One turn or mirror swaps these rows in pairs. Which row does each one swap with?
The rows were stretched afterwards, more along some directions than others.
Neze: [-23  -7 -34  -8 -20 -28  11 -42 -25  11  39 -46   7   8 -38  17 -12 -24
  -1 -27 -28  24  -1  16  47 -32 -36  26  24]
noti: [ 13   6  -6   0 -39 -16   9 -26 -14  27   8 -24 -20  16  -6 -40  21 -39
 -13   3 -48  25  -5  38  37  14   0   9 -18]
Bilis: [ -2  14  22 -47  -7   9 -11 -72  30  12  -7  -5 -18  12 -27 -63 -67  -4
  15   0   2  -6  -5  16  42 -36  -8 -29  18]
tili: [  6   4   0  -7 -39 -15  13 -43 -11  25   4 -11  20  24 -30 -12   7  15
   7  12 -15 -17  17  15  28 -14 -22  19  -4]
lamib: [ 31   0  14 -26   0 -10 -48 -48   0  19 -10 -69 -35   8 -76 -32 -54  25
   5  25  22   2 -11   6  60 -52 -48   3   7]
gaz: [ 10  -5   5 -13 -38  -5  -7 -38 -16  24   9 -11  21  24 -24 -14  -3   9
   2  16 -16 -16  27  14  33  -9 -16  23  -4]
sava: [  7  12 -10   1 -25 -21   8 -14  -6  28   9 -25 -22  31   0 -22  19 -45
  -2  11 -54  21 -11  37  38  11  -7  24  -5]
Bepaf: [  1  13  16  17  34  12  -1  -4  19  -1 -34 -20 -30   0 -22  22 -20 -22
  15   9  21  17   7 -10  18  -9  -7 -23   6]
fale: [ 17  39  31 -27 -26 -25 -13 -45 -23  23   5 -39 -39   9 -48  -2 -40  32
   2  24   1  -7 -21   8  35 -31 -40  35  15]
venep: [-27  15 -36  12  -9   3  15 -32 -34  13  28 -51 -10   8 -19  22   3 -36
   9 -39 -19  54  10  22  41 -10 -28  -2  22]
Gilun: [-24  24 -14  11 -10  -5  10 -45 -21   2  21 -54   4 -12 -32  29   4  -8
   0 -51  -3  43   0   0  48 -13 -23   9   4]
gef: [-23   1 -18  -1  -7  15   0 -51 -17  13  27 -45   4   1 -44  17 -22  -3
   6 -37 -12  38  -4  11  44 -19 -17   4  21]
lopeg: [  2   8 -12  -4 -30 -12   0 -14  -3  31  -5 -34 -37  13  -9 -34   9 -55
  -1   8 -39  35 -10  50  28  13 -21  20  -6]
Rin: [ -1   5  26   7  31  -8 -10 -19  27   3 -38 -22 -22  -8 -54  13 -44   2
  19  11  15   7 -13   2  22 -15 -10  -9   4]
legar: [-37   6 -26  -1 -15   5  -3 -48 -18  11  31 -41  -5  13 -18  13  -4 -28
  15 -47 -23  35  14  25  42   1  -5  -6  27]
kuliv: [ -6  13  35   5 -11  -9 -18 -45  -2  16  -6 -36 -13  -8 -23 -32   6   7
 -16   0 -21  -8   6  25   7  10  30   7 -11]
vonar: [-22  -3 -21   3 -17  -2  10 -37 -21  11  36 -50   1   6 -13   8  -5 -16
  21 -31 -24  33   0   6  52 -16 -13 -10  36]
Saru: [ 15  32  36 -29 -28 -17 -26 -46 -25  20  12 -44 -46   8 -42  -9 -48  28
 -10  30  -3  -7 -13   0  38 -39 -34  27  18]
gizof: [ 15  32  49 -31 -15 -15 -10 -48 -14  32   8 -34 -33   6 -30 -10 -46  29
  -3  26  11  -8 -17  -2  37 -34 -27  21  14]
Meneg: [  5   5  25 -48   3  18  -3 -75  29   1  -5 -19 -14  27 -26 -59 -63  -7
  18   7  11 -26   0  29  50 -34  -2 -35  18]
seb: [-33  -8 -27   1 -20 -21   7 -34 -38   4  18 -49  13   9 -38  27  -5 -29
   6 -37 -34  33   8  39  42 -10 -29  15  26]
kigar: [  6  -3  -4 -11 -41 -16  -4 -45 -13  19  10  -4  23  24 -30 -20   0  13
  -1  19 -17 -19  19  17  26 -22 -15  17  -9]
tib: [-12  10  35   2 -12 -14 -18 -32  -6  15 -11 -37 -21  -9 -18 -21  10   0
 -17   2 -18 -16  19  23  11  14  25   9   4]
zalof: [-19 -25 -16 -17 -30 -29   3 -30  -5  20 -16 -39  -5  14 -40 -20  11 -27
  -8  -5  -5 -18  20  38   0 -23 -14  11  12]
Sedu: [ 10   9  -8 -11 -39 -19   8 -49  -5  14   7   2  25  20 -27 -22   8   6
   3   8  -7 -16  21  19  27 -12  -7  16 -12]
fufat: [-26 -21  -2 -23 -35 -28 -14 -36  -9  22 -15 -33  -1   7 -36 -19  10 -18
 -13 -10   6 -20  27  30   4 -17 -18   6   7]
sus: [-24  20 -17  -1 -23 -15   2 -41 -31   5  13 -62  -8   4 -53  29  -5  -6
  -1 -32   2  42   7   4  49 -13 -41  12  33]
bog: [-12  -2  22 -54   0   3  -6 -72  29  17 -10 -20 -22  17 -20 -54 -63   3
  22   2  -4 -34  -3  29  45 -31  -2 -25  30]
Ges: [ 20  33  48 -39 -25 -19 -24 -38  -8  15   3 -46 -43  14 -34 -14 -50  26
  -8  30   3 -15  -9  -3  36 -31 -23  31  20]
nur: [ 27  -1  25 -20  -7 -16 -52 -41  -1  22  -6 -67 -31   3 -70 -34 -50  29
   2  31  24   2  -7  -6  60 -46 -52   2  -5]
Sav: [-36  -1  -7 -14  -9  11   2 -35 -18  12  23 -47   9   8 -23  27 -19  -1
  12 -40  -5  37   5  16  36  -9 -17   5  29]
geru: [  2  -5  20  -7  24   4 -34 -23  33   0 -32 -22 -27  -7 -53  12 -50   3
   3  21  14 -21   2 -16  19 -24 -11  -1  16]
pum: [-48  -3 -13  -5  -5 -17  -7 -53 -31  21  24 -60  -8  12 -37  36 -16 -25
  10 -31 -25  15  -7  33  41 -18 -13  13  27]
Peba: [ -7 -11  19 -50   6  14  -3 -73  25  16  -5 -22  -9  24 -26 -68 -60  -8
   9   7   5 -21 -10  30  52 -46  -6 -48  20]
Masof: [ -2  16  27  10  24  -3  -6  -4  26   0 -29 -16 -38   1 -12  21 -21 -25
  19   4  14  18  -3  -8  16   3   4  -9   6]
naku: [-32  12 -14   0  -2 -23   1 -28 -19   4  24 -61   2   9 -24  17 -10   2
  15 -45  -7  30  -1  -2  50 -14 -34  20  30]
bam: [ 11  -1  33 -29  -1 -18 -18 -55  -7  -8  10 -18  21  17 -20 -42 -27  19
  16  -4   8  -9  18   5  60 -40  -1   0  -8]
zit: [  8  11  -4 -21 -45 -17  -7 -48 -10  21  15 -11  21  26 -26 -20   5  14
  -3   5 -14 -12  20  18  34  -9 -10  28  -4]
neno: [-29  -6 -16   9  -3 -19  23 -49 -30  13  32 -58  16   8 -16  17   2 -28
   9 -29 -12  24   1  27  48 -12  -8  -2  14]
sepa: [-30   7 -18  -4  -8  -3  -5 -25 -21  13  27 -44  11   8 -23  27 -12  -9
  -7 -33   3  34  11   0  57 -20 -36   4  18]
poz: [  0   3  27  11  24  11  -5  -2  24   2 -40 -10 -23  -9 -35  32 -20 -12
   6   7  19  11  -3 -15   5   0   5   2   1]
mezub: [ -3 -12  23   4  33  10 -10 -10  29   5 -29  -8 -22 -15 -22  -3 -30 -19
  23  22  31  15   6 -11  16  -7  13 -18 -13]
sop: [  8   4   1  -8 -44 -22   6 -42 -16  30  19 -13  15  19 -24 -16   5  13
   4  12 -22 -12  12  12  36  -5 -10  35  -9]
Tume: [ 11   4  38 -27  -3 -19 -10 -53 -15  -9  12 -22  23  15 -19 -30 -19  13
   2  -7   0   3  14   8  54 -32   0   7 -15]
kulov: [-38  14 -10   1  -8   8  -3 -64 -31  22  31 -50  -6  15 -32  21  -7 -32
  17 -25 -30  28  -4  35  50 -16 -25  -6  32]
Saz: [ 17  38  39 -27 -32 -18 -23 -45 -24  11  10 -57 -46   7 -35  -8 -47  18
  -9  25  -5  -7 -11   6  43 -31 -31  29  24]
fota: [  0   6  15 -50 -13  10  -2 -71  23   0  -3 -17 -27  23 -27 -54 -58   6
  21  -5  -4 -19  -9  20  50 -32 -10 -24  31]
dob: [  1  11  23   1  25  14 -18   7  33   2 -33  -4 -46 -13 -23  16 -23  -9
  26   6  26  16   8 -28   9   6   4  -4  10]
Seseg: [ 13   7  31 -24   1 -24  -5 -50  -8  -2  17 -25  27  13 -18 -31 -23  18
  15  -6   4  13   9   7  66 -38 -15   8 -14]
Vonu: [-16  17  21   1 -32 -21 -11 -41 -20  11   0 -41 -23 -12 -29 -21  17   6
 -14 -14 -30  -6  12  26  13   9  23  17  14]
gure: [-11  21  21   5  25  10 -24  16  32  10 -31 -16 -33  -9 -30  31 -30  -3
  -1   3  36  22   8 -24  12  -1 -22  11  -2]
fovif: [ 10  25  55 -43 -19  -9 -26 -53  -5  21  -2 -32 -32   7 -31  -8 -58  36
   4  22  10 -25 -10  -2  36 -32 -19  26  20]
Gosod: [-10   8  30  -5  37  13 -23 -16  25   0 -37 -19 -30 -10 -32  23 -35 -14
  17   2  39   5  13  -3   8   3   3   1  -3]
rusag: [ -6  15  27  10 -20 -25 -13 -34 -10  21  -1 -39 -24  -7 -16 -32  15  -1
  -7   3 -25  -6   4  27  11   7  24  17  -2]
zuge: [  5  23 -14   4 -39 -25  22 -34 -16  28  10 -37 -27  15   2 -24  29 -58
  -3  -1 -43  27 -14  59  32  22  -6  22  -1]
Vamad: [-29 -11  -7 -30 -34 -30 -18 -47 -11  28 -10 -31  -8   6 -27 -20   3 -16
 -19  -6  11 -19  16  29  -2 -36 -12  14  14]
seg: [-37 -15  -9  -9  -5   1   0 -50 -27  13  27 -48  -1  -6 -13   1 -17 -29
  10 -23  -6  30   5  22  42 -19   1 -16  22]
gaki: [  6   6 -11  -9 -35 -39  20 -22 -10  27  10 -39 -26  18   0 -27   4 -42
  15   6 -50  20 -12  41  51   4 -24  29   4]
mone: [ 26   8  37 -15  -3 -21 -14 -42   5 -14  -3 -19  18   8 -32 -33 -22  31
  23   4   3   5   5  -3  58 -35  -5   7 -15]
Ral: [ 35  -7  10 -21 -10 -13 -55 -34  -3  16   2 -60 -34  16 -72 -43 -58  24
  -3  47  22  -4   9 -18  62 -59 -47  11  -5]
Dolo: [ 10  10  -8   4 -49 -33   9 -22 -21  18   8 -33 -20  15   0 -33  12 -55
  -6  10 -55  25  -2  31  48   7 -16  13   6]
Rele: [-11  17  18  19  24   2   2 -11  18  16 -29   0 -27   6 -30  25   4 -40
  21  18   5  11   3   4  10   7  -3  -3  -5]
Zof: [-20  -1  15   3  31   0 -22 -16  29  13 -32 -15 -23   4 -47  30 -32 -16
  26   6  14   2   0   4   9  -6  -2  10  -8]
pugo: [  9  18 -16   4 -44 -21  16 -27   2  22   0 -27 -37  11  -8 -32  18 -32
   8   1 -46  21 -19  40  30  20 -11  20   5]
sib: [ -2  22  17  11   8  -3 -20  -1  23  -5 -54 -23 -27  -8 -52  36  -8  -5
   9   3  34  22  13 -17   9   8 -23  11   6]
Duko: [-12  15  18   8  30  -4 -27   9  28  -4 -44 -13 -27  -7 -32  23  -8   8
  12 -10  33  -1  18 -30   9  16  -5  14   7]
fevum: [  7  -1  -4  -9 -45 -19   0 -44 -21  15   6 -19  20  28 -37 -14  -2  14
   5  18 -24 -28  16  24  29 -18 -22  21   2]
gazap: [ -7  21  26  17  20  15 -18 -10  26  -9 -43 -24 -29 -23 -38  32 -10  -3
  -1 -12  28   7  14 -24   9   7   3  -1  -7]
petet: [  5  12  32   9  27   9 -12  13  22  10 -35 -17 -33  -8 -32  34 -19   6
  11  13  31  23   0 -24  14  15   1   5  -2]
dolin: [ -2   3  36 -50  -4  23 -19 -73  28  12  -8 -25 -22  16 -22 -63 -67   6
   6  -2  -5 -12 -13  28  34 -37   2 -33  11]
Luvo: [-19  11  21 -54   5  21 -16 -69  27  20   4 -21 -28  30 -22 -48 -62  -2
  11  -7 -12 -15 -11  32  36 -33   0 -19  28]
kizan: [ 18  39  40 -26 -27 -12 -23 -43 -26  26   1 -47 -47   7 -44   5 -39  31
  -3  23   1  -3 -11   1  41 -25 -43  31  21]

Ral swaps with Vamad
dolin swaps with noti
Sav swaps with petet
Sedu swaps with Saz
kigar swaps with Saru
gaz swaps with gizof

